Each path below is one point turned by a fixed rotation once a step. After each direction that follows a path, write how fast that rotation turns it, in degrees a step (0 if it stays still).
Each turn is a multiple of 5 degrees from 10 to 175, or 0.
Each row of a path follows its step; steps can be skipped.
path 1
step 0: [ 20   5  28 -11  -2  14   8  21 -15 -24 -24  -2   3  -7  28  18  11  -2
  -1  14  20  -6 -24  24  10  26  -5 -17 -17  -9   7  11 -33   4  34 -40
 -13 -29   0  12  -5  20  11   2  14]
step 1: [ 41   1  -5  14 -25  11  38  28 -25 -10 -17  22 -16   6  11  18  -7 -12
 -15 -17  34  -1  26  27 -11  -3   5   4  -5 -17  31  21  13 -11   0 -17
   1 -14 -18  17  -9  -5  -3   6   9]
step 2: [  4 -26 -30   3   2   3  10  18 -21   1  -6  13  -1 -18 -19  17 -13 -10
  -6 -33  43  16 -12  -9  44  30   3  -4  15  -6  22  10   8 -23  -5   6
  10  17 -36   4  -5   7  -1  12  18]
step 3: [  6   6  -7   5   6  19  26  -6 -13  20 -41   4  20 -29 -12  16  -9 -31
 -19   5   1  -8   8 -31  36  23 -15 -19 -15  15   7   9 -18  20  13   8
  37  -4 -14 -14  17  -4   2  13  18]
step 4: [-38 -10  33  20 -39 -17  16   6 -14 -18 -30  19  16 -26  11   8 -18 -12
 -25  15   5 -28  29  -4  11   4   1 -26  11   8 -16   2  14   9   0  -4
   6 -15  -1   1  11  11  -7  21  19]
step 5: [ -5 -14  23  41  16 -31  13   5  -2 -34 -14  15   2 -16   8 -12  -8   1
  -1   1  10   9   3  27  10  -6  30 -58   0   6   4  29  -4 -26  19   2
  13  14  15   6   1 -10  11   7  12]
step 6: [ -3   7 -20  -3  -2   9  13   4   4  -3 -19   5 -21 -26  12 -18  -4  30
 -18  -2   6  -1   7 -12 -11  25  -4 -43  -9  17  35  40   1 -46  -6   3
  12  -1  23   9   7 -21   2 -14   8]
step 7: [-19  -9 -31   7 -25 -10   5  -3   3   6 -21 -15   5  -1   1 -24   5  -4
 -29 -10  22 -11   3 -20 -11  10  -2 -26   6  12  43 -36  -5 -12 -16   6
 -12  11   0 -13  -5 -43  10  20  28]
step 8: [ -2  23  14  -3  -6 -21  10  21   8   2 -32 -20  30 -11 -15 -22  27   2
 -19  -1  -7   2 -18   7   8  26  14 -11  30  16 -18 -40 -19 -26  -6  -4
  18   6 -10  -2  28 -16   7  10  19]
step 9: [-11  31  24   6 -17 -41  18  14 -13 -11 -48  15  15 -17 -36 -10  17  10
   2  12 -18  16  27  -8 -20  -8 -17   9   7  -7   0   1 -10 -20  -3  -2
  23   7  15  12  -8 -21 -11 -14  -9]
Directions:
[ 12  -4   4   0  -3  -4 -17   0  11  -1  -2  13   0  -7  13   1   6   1
  -2  -2   0   2  -2  -4  -7  -1   5  -4 -10  -7  -3  11   1  -1  -2  -9
  -6   4   1   7  -5  -4   3   4   2]	70
[ -9   7   1   7   3  -3   0   2  12  -3  -5  -4   7   3   6   4  -2   5
   0  10  -1   5   5  -6  -6   6   5   0   2   4  -4   0   2 -12  -7  11
  -8   6   0 -11   3 -12   8  -6  -1]	25
path 2
step 0: [  9 -10   5 -12   5  27 -37  54  -3  22 -22  36  -7  -1  24  13  -4  -5
 -24  -3   5 -15 -16 -14 -15 -34  -8  18  -8   1  -4  26 -18  19 -27 -36
   9   1 -36 -14 -10   0 -36 -40  33]
step 1: [-23 -27  10  -3 -38  55  -6   9  -2  -7  -2   0 -16 -41   1  15  -3 -46
   0 -44  17   0 -32  16  11  -6 -15 -38  13  15  -2   4 -21 -13  -6 -13
 -16  20  13 -27 -31  -4 -18   7   8]
step 2: [ 17  12  30  12  -7 -23  32  26  -4  27  44  -1  -6 -59   3  34 -21  -9
  -2  -5   1  23 -21 -13  21 -39 -13 -21  -1   2 -35 -12  17   9  19  -5
  22 -28  -4 -26 -26  -5  10   9   2]
step 3: [ -5 -26  25   3  11  -1  -8   7 -41  -5 -19 -23 -19  26  18  42  17  18
 -28   1 -16   7 -25 -16  17   1 -45 -11 -17   4  -7  10  32 -32  42   1
  21 -19  18 -28  15 -16  16   2  26]
step 4: [-14 -30  11 -12  22 -39 -23 -16   0  -8  24  12 -21 -16  33  -4  11 -21
 -10   4 -35   1  31 -21  32  19 -49 -17  43  -8  12  10 -28  -7 -14  -5
  15  -8  36  16 -11  11  14  12  21]
step 5: [  7  22 -22  -5  22 -11  17  25  10  10  11  -3  33  21   6  -5   1 -23
   9  -6 -56  22 -23 -44  -7  15 -13  29   7  18   4  13   6   0  -3 -14
  10  39  18 -12 -29  36   9  -6  52]
step 6: [-28 -18 -24  20  23  43 -32  20   5  -3  40 -33  23   4  10 -14  25 -15
 -30  -8 -28  19 -32  34  29   6   4  41   3 -12  -1 -36  -6  11  11   5
   5   9  22  -4   5   9 -22  -9   0]
step 7: [ 49 -10 -20  43  32 -12 -18 -24 -49   6  17  -8  24 -17 -25   3  20 -25
 -22 -13   1  13 -24   6  10  23  13 -27   4 -20   3 -28   1  18 -22  -1
  -5  -9 -21   2 -37  18  18  18  -8]
step 8: [ 16 -10 -16  44  21  22  13  -9 -13 -40  -8  27 -13   5  -9 -20  15  17
  -4  -7  19  12 -26 -48 -26  -9 -29  12  22 -22   0 -17   6  23  31  23
  46   5 -34 -17  10  14  13  -9 -10]
step 9: [ 42  -6  33   2  -8  34  14 -36 -13 -46   2  30  -9   2  19  -9  19   6
 -16  43 -18  -6 -18  38   1 -10 -23   0  22 -28  -6  33 -10  39 -18 -11
  -6  11   9  -1  12   3  -9 -16  24]
Directions:
[  6  -2   3  -7   0  -1  -1 -10  -5  -1   5  -6  -4  -9  10   2   7   2
  -3   0  -1  -5   4  11   3   2   9  -3   9   2   3  -3 -11  -7  -7   8
   0  14   5 -14   3  -4   4  -3  -6]	135
[-18   0 -16  -9   5  -1   0   3  -4   6  -5  -7  -5  -5  -1  -1  -3  -1
   7   5  -5   1 -10   2   4   2   8   4   6   1  -3   2  -9   7  -7   0
  -7  -3  -9   1   0   1   2  -6  10]	65
[ -3   0  -2   3   0   1   7  -6  -3   2   4   0  10  -3   1  -1   1  -2
   7 -13   5   9   7 -11  -2   3   1 -12  13   5  -9   2  -3  -6  -9   0
   0   0  -7   6  10   5  -3  11   1]	120
[  9  -1  -4  -9   3   5  -1   1   4  10  -3  -4   2  -3   5  -8  -4  -3
   2   2  -1   0   1  -3   9   6  -2   0  -2   8   0  -3   3 -10   3   4
   2 -12  14   4   8  15  12  -7   0]	40
[  0  -6  10  -7  -3  -1   4   5   6   2   0  -4   2  -8   6   0  -3  -8
   4  -3   2  -7   0   3  -1  -8   3  -5   7 -10   6  13   6 -13  12   0
  -5  -9 -12  -5  -1  -3   0  -4   6]	35
[  3   2 -11  10   4  -2  11   5  -4   1  -7  -4  -3   9  -4   2  10   2
  -6   0   2 -14  11  -4   5  -4  -1 -10   5  -6  -2  -3  -6   1   2  -3
   5  -8   1   0   3 -10  11  -5   4]	80
path 3
step 0: [  5 -22   6   5 -12  21  11 -14  15  -3 -12  11 -46 -10 -20  38   4  41
  13  33  20   2 -17 -18  13  12 -36 -35  -5   2  10 -11  -1 -16  14 -23
 -10  22  -1  11  14   8  35  -1   4]
step 1: [ 24 -26 -15   4 -24  40   3 -16   6  -8  49  44  -5  12  -9   9 -29   9
   7   6   0  -4 -28  13 -43  -2 -18  -2   9  -6 -10  -1 -32  24  20  -5
   7   0  19  12 -24   4   9  -4  15]
step 2: [ 15 -13   4  19  -4  16 -37 -37   2   2  35  21  -8  20 -15   2 -17   7
 -12 -18  27  -3  24  12  -9  -1   3  -1 -13 -21  35 -29  50  20 -16  -9
   5   7  30   5  25  -9   6   7   4]
step 3: [  7 -24  -3  15   7  -1   1  -4   0 -13  19 -10   5  30  -5   7 -15  10
  23   8  13  26  14   6  32  50 -17  -3   3 -10  24  12   6   1 -45   5
   9 -12   0   5 -23   2  18  -1  60]
step 4: [-18  -3  24  12  14   9   9 -15  24 -30 -15  15 -34  24 -12  -7 -29  25
  28  45  13  11 -26  20  19  25   2 -21  10 -26   6 -19   6   3  30 -23
 -17  -7  -7   7   0   7 -19  18   6]
step 5: [ 16 -26  -2 -24  -7  24 -19 -31  14 -23   7  11 -34 -10  -5  27 -18  30
  32 -17  42 -22   5  -2 -15  -1  -8  -2  17  -7 -49  12   0   1   8  -5
 -25  -8  13  13 -18  -5  10 -18  15]
step 6: [  3 -24 -32  27 -11  21 -11 -22 -14  32  14  32 -19   9  12  28 -12  14
   9   5  31  -9  -2  44  -5  -1 -19 -11   2   3  30  13  33  10  15  12
  28  26  10  27   1   4  -9 -19   4]
step 7: [ 19 -17  -7  43   6   4  20 -17  38 -28  59  -7 -17  34   2  -3  -2  11
 -16  11  25  24  21   7  12  -1 -19  -3   9 -10   2 -11   4  15 -23 -14
  29  -2 -15  -3   0   1  21 -15   3]
step 8: [  9 -28  17   7   2   4   1  -5  38  -7 -15  35 -25  21 -36   7   3  15
  -2   5  -6  26 -24   4   9  20   8 -24 -18 -35  13 -23  -1  -3 -15  -2
 -17   6  -6  39   7 -10  27  -3  42]
step 9: [ -3 -37   9 -25  -7  35 -31 -34  16 -53   4  18  11  14  12  -4 -27  17
  21  23   6  -4 -20  19  -5   8   8  26  16 -24  18  12 -10  14  11  18
  -7  -8   8  -1 -19  -3   1 -13  17]
Directions:
[ -2   1  10  -2   3  -3  -4   4  -2   3   2   6   1  -4   4  -6   0  -3
   1 -10  14  -8   2   2 -14 -10  -6   1  12 -11  11  10  -1   1  -1   1
   3   3   5   4  -4   5   2   9   0]	90
[  9   7   4   4   5   6   4  -1   1  -1   7  -1  10   9 -14   6   7   2
  -1   0   2  -6   1   0  -2   0  11   1   2  11   0  17   6   4   2   0
   1   5   9   3   7   4  -8  -5   1]	85
[  1   6   3  -2  -8   4  -8   4   5   5 -12  -5   1   7   2  -4  -4  -4
  12  -2   1  -1  -1  -8   8   3   3   1  12  -3   4   0   9   1  -1  -9
  -6 -13  -1  -3  -8   6 -13  -7   4]	60
[  8   3   0 -10   1  -5   1 -10  -2  -3 -12   3   7   1   7  -3   1  13
  -4   7   1  -1  -2   1 -16   1   1  -3   6   9   3  -5  -6  -5  11  -9
  -6  -2   4   3  -3  -5   6  -7   4]	85
path 4
step 0: [ -9  -6   6 -36 -54 -31   0 -21 -34   9 -16  -4  -2 -18   5  12   6  -3
   7  20  31  -6  -7  -6 -17   1  20 -23   9 -14 -16  32   0   8 -14  20
  39  11 -10   5  28   2   3  14 -16]
step 1: [-35 -18  -4  -7 -30 -29  16 -18 -14  -5 -14 -24   9  12  18 -39  -5 -21
  -9   2   8  34 -19  11  27  20  -5 -12  12  27  17 -21  25 -15   1  -2
  19  -3 -29  22  11  -9  11  20  18]
step 2: [ 18 -23  -5   2 -15   3   0   9 -21  -6 -22 -10  23 -13  24 -21   8 -54
  30  -7  21 -14  -9  25  11  11  19  18   9  -7   9  11   9  33  10  -1
  30  27   5   1  -1 -27  31 -20  13]
step 3: [ 33  -9 -24   0 -60  -8  -6 -13 -25   3 -25  20  -4 -18 -26 -10 -24   6
  -2  12  11  32 -18  34  26 -12   7 -15  17   2  -5  -8   2  -9  34  -3
   7  26  12  -8  15 -11 -14  -9   7]
step 4: [ 13 -44  19 -16 -23 -31   0 -13  -6 -24   2  11  -2  -7  14 -26 -31  24
   9  -6   5   5  10  23   3  23  45  11   2  32  -2   8   7  -4  15   9
  12   0  16  14 -36  -5  21  30  -9]
step 5: [ 15 -10 -29  43 -19 -26 -15   9 -19 -14  -9   5 -16 -20  19 -30   7  -1
  27  16  17 -21   6  25 -12  27   9 -36  -4   4 -10 -25  -3  -9 -10  32
  10  21   7  15   4  30  15  -3  29]
step 6: [ 19 -25 -20   1 -10 -16  23  23  -8 -12  24  17 -26  -2  -6  -6 -41 -19
  32   9  22   1 -11 -11  23   4  25  -8   0  19  23 -22  -8 -20   2   8
   7  -7   5  29  35 -29  -1 -25 -21]
step 7: [ -3 -15   3  -2 -41 -29 -23   8  -8  -2 -14 -30   3 -25 -17   9 -34 -10
  28   9  11   8  -6  16 -54   9  20  19  -9  25  -3  -3 -29  -1   6 -15
  14 -19  13  18  19  18  12  -6  -9]
step 8: [-29 -38   3   5 -41 -22  -8   1  16   2 -37   6 -15  13 -18 -25 -13 -19
   5   1   1   3 -11 -23  -9  25   3 -24  14  -1  20   1 -22 -40 -30   3
  -2  22  30   7   6  -7  18   5  14]
step 9: [ -6 -15 -19 -11 -19   7 -18 -17  10 -13   6   1 -14 -31  -2 -25  23 -27
  17 -35  26 -19 -30   3 -18  21   5 -12   2  32  36  27   7   4   7  -8
  15  17  -4  44   7 -15  -1  -4 -25]
Directions:
[  9   0  -2  -1   8   4  -8  -5   6 -17   4   2   0   0   0   2  -8   4
   2   1  -8  -1   1   9   8   3  10  -4   0   2   0   4   7   4  10   7
  -6   5   3 -10   7   4   0   4  12]	45
[ 11   4  -8  -4  -4   2   3  -2  -2  -1  -9   6  10   9  -2   5  16  -6
   2  11   4 -10   5  -3   3  -2   5  -2  -6  -2   6   0  -2 -10  -7   3
  -8   9   9  -1   3   1   1  -1  -1]	125
[ -3  -9   1 -14   4   8  10   5   1  -2   1   7  10  -4  -1   5 -10 -11
  10  -6   5  -8   8   2  -2   1   0  -3   0  -2  -5  10  -2   8  -1   6
  -1   1   0   7  -8   3  -4   7  -4]	160
[ -8   4   7  -6  -2  -4  -4  -5   5   1   2  -2  -2   1   9  -4   5   4
   4  -2  -4  -8   1   1  -5   5  -8  -6   8  13  -5  -4   9 -10 -10   7
   5   6   8  -3  -4  -3  -2  17   4]	95
path 5
step 0: [ 11  -6 -24 -13 -19  -6  -7  13  16 -16  13  23   9  28 -26  14  15 -24
  21   4 -35  -7 -41  10  -1 -48  -6  35   8  20  -1  -6  -1   1 -21   1
 -11  29   6 -18  12 -29   2   2  24]
step 1: [ -7 -19  -8  13  26   0   3   6  -7   5  39  16   2 -23 -14  19  -6  20
 -13 -23  10  -2  10 -23 -16  25  -5  -4  31   9  19 -41 -28 -16 -41   9
   7 -30 -16 -23  -9  -6  33   5 -18]
step 2: [-20  -2 -12  -8   1 -20  -4   2   1  13  11  24  26   8  17   8 -19  36
  -2   1 -16  32  -9  13  16  29  -1 -12   3  15 -18   2  24  31  13 -12
 -24  24 -16  60 -24   6  -5 -12  -1]
step 3: [ 33  -5   3 -16  -2  -9  11 -11 -21  20 -27  15 -21  23 -18 -30  22 -23
  14  13   5 -24 -26  12  21 -17 -29  37  29 -19 -13 -36   4   8 -36   0
  18   9  -2  14 -17  -3  -5   1  14]
step 4: [-23 -14  21  12 -16  -6  10   7 -17 -15   9 -21   9  -3   0  17  -3   3
  27 -39  -8   9 -19 -15 -11   0 -34 -32  38  35  23 -21 -10  -3   9   6
   4  12   8 -27   7 -24   1  41 -30]
step 5: [ -5  12  -2 -13 -27  27   2   7  18  10  31  22   3 -24   3  39  12  14
  14   8 -11 -16  -3 -14   3  23  14  24   1  31  -9  15  -6  -5 -23 -13
  -3  31   0  45 -21  45  16  -9 -11]
step 6: [-22  -1 -33  -1  41 -16   9 -14  -6   1   4  16  12   3  13 -31  53 -10
 -15  19  11   1 -24  -2  19 -23  15   3  35  -9  16 -22 -26  21   6 -24
   9   5 -10  11 -18 -21 -24 -10  -2]
step 7: [-10   5 -15   9 -18 -16 -31   5 -16  -4  12  -1   7  -1 -40  23  -8  25
   2 -16 -18   4 -11  47 -23  -5 -39  11  16  -6  -4   4  11   3 -31  27
  20  12  11   2  17 -41 -18  14 -24]
step 8: [  4  -9   2  26 -18   4  26  15   1  26   3  19   1  34  11  51  -6  -7
 -15  17 -24 -14 -18 -25  -1   3   1 -12  -4  31  12 -45 -24 -21 -22   6
 -12   0 -18  21   1   8  29 -21   9]
step 9: [  3 -10 -18 -48  17 -46  13  -4  -9   9  19  18   5  -3  -4 -12  -7  21
  13  14   8   3  17 -16  -8 -10  12   3  35  -2  21   3   3  15  16 -15
  -2   5  -6  16 -64  -8  16  20 -24]
Directions:
[-12   0  -9   8   0   2  -6 -13  -4   4  -7   3   6 -13  -3 -11   5   2
  -4   6  -3  11   0   7   7   2  -1   1   2   0  -7   1   2   0  -2   3
  -3 -13   3   7  -5   5  -3   4   6]	90
[ -1   1  -2 -16   1   3  -5   1  -9   9   8  -9   0  -1 -10   9   3   2
  -8  -8  -4  -4  -3   5   0   7   0  -5   1   0  -5  -1  -1   6  18  -2
  -5  -9  -2  -4  -2  -2  -6   7  -2]	140
[ -2  -8   6   8   1  -3  -5  -3  -1   6  -6  -1   2  -6   3  14  -2   0
  -4  -9  -3  -4   5 -15  -2   3  -4   3  -9   9   2   7  -8  15  -7  -4
   1  -8   5   7   6  -2   4   1  -1]	110
[  8  -7   2   6  -4   6   5  -3 -12  -1  -5  -9   2 -11   4  -8  -4  -2
   8   1  -8 -11  -4   0  -5  -2  -2   0  -4   2  10  -4   8   7   9   7
  -1   5  -2   2 -15   7   2   1   0]	60
path 6
step 0: [-17  -4 -54   8  19  -8 -22  -4   7  -8  -4  25  -5  -7 -35  14  10 -38
  11 -15   5  26  38  40 -12 -25  20   2   9  -2 -11 -35  17  -1  16  13
  16  -7   8   9   6  31 -22 -15 -13]
step 1: [  8  17   6  13  12  20   5  17  19 -10 -12 -27  -7  24 -18   0 -35  36
  27   1  32 -15  28  37 -12   0 -10   4  18 -40  18 -15  14  12  16  -8
  45  13  -4   3  31 -20 -12   0  26]
step 2: [  4  -9 -27  42  31  13 -16 -22   5   8 -21 -10   2  19  12 -15 -20   0
  -8 -18   6  36  26  30   8  -3 -18  17   0  33  -2 -15  19  17 -37 -24
   2 -28  25 -30 -12 -13 -34  -7 -13]
step 3: [  5  14 -34   6 -26   8  26  18  20  16  -1   9  -1  -5 -16   0  14  -7
   0  25  12 -31 -11  24  23   6 -13 -15 -14   7  68  -8  12  27   6 -17
  28 -11 -10 -16  -5 -24 -37   1  22]
step 4: [-18  45 -20  -7  11  22   5 -19 -17  29  -6  17  17 -18  15 -13 -19  -5
 -16  23   4  -6  25   2  -6  12  -6 -33  34  34 -14 -12  29   8 -11 -51
   0  -8  17 -12  18 -14  20  18 -16]
step 5: [ -4   9 -39  13 -10  -4  40  20  -2   7  26   9  -8  -9 -41  18  35   2
   1 -12  23 -13  25 -14  12  30  -1   5  -3  -5  -6 -35  20   4  21 -14
 -39  23  25 -11  -1 -23 -19 -25  -9]
step 6: [-12 -15 -24 -16  21  -6  17   4  25  23 -23   6 -22 -15 -19   6 -18 -19
 -25  28  -2 -13  61  22 -24  -3  14 -12  42  -1 -12 -16   7  -9  -3   5
  11   2 -13  48  15 -12   1  -4 -15]
step 7: [-13 -11  -3  40  13  14  20  17   1 -12 -19   0 -26   6 -24 -12   7  53
  17 -43   4 -20  24  32  -4   6   0  12  35  -7  -3  19  -1  11  -7 -22
 -12  44   3 -21  14 -11 -13   9  -9]
step 8: [ 10 -40 -46  36  32  -9   4  -5  -6  -9 -28  14 -40  21   1  -7 -17 -35
 -27  -1   5   9  18   5   8 -42 -18 -16  15  12  22   1  14   7  21  -4
  -2 -10   6   8 -25  -9 -28  22   8]
step 9: [  2  44  -3  32  -5   5 -20  -1  29 -12  10  29   6 -13   5 -24   1 -15
  -6 -22  27 -35  -3  36  -2  18  -2 -10  21 -26  37  37   8  27  17 -32
  15   3  -8   8  11 -20 -15  19   0]
Directions:
[  0  -7   0  -7  13   3  -2  12   8  -1 -10 -10  -5   1  -4  -1  -4   7
   7  -5   0  10  -6   3   3  -1 -12  -2   6   1   9   4  -1  -7 -10   4
  -4  -3  -8  -1  -1  -4  -7   2  -7]	65
[ -2   8   8  -8  -3  -3  -2  -3   3  -8   3   2  -1   3 -11  -4   4   3
 -16   9  -1  11   3   2  -2   5  -8  -8   5  -2  -4  10   3   3  -5   5
  12  10   0  -1   4  -4  -3   5   7]	135
[  1   2   2  12  13  -3 -10  -2   6 -12  -3  -6   4   2   0   0  -4  -8
  -1  -4   2   3  -1   3 -13  -2  -1   7   4  -3  10   0  -9   7  13   4
   5  -2   3  -8   0   7   0   3   8]	45
[  4  -3  -1  11  -3  -1   1  -1  -2  -1  -4  -3  -8  12   3   4   6 -11
 -10  -6  12   7   2 -16   1   7  -9   1  -6   2  -3  -6   3  -2  -7   6
  -8   1   7   1  -4   1  -9  -3   0]	125
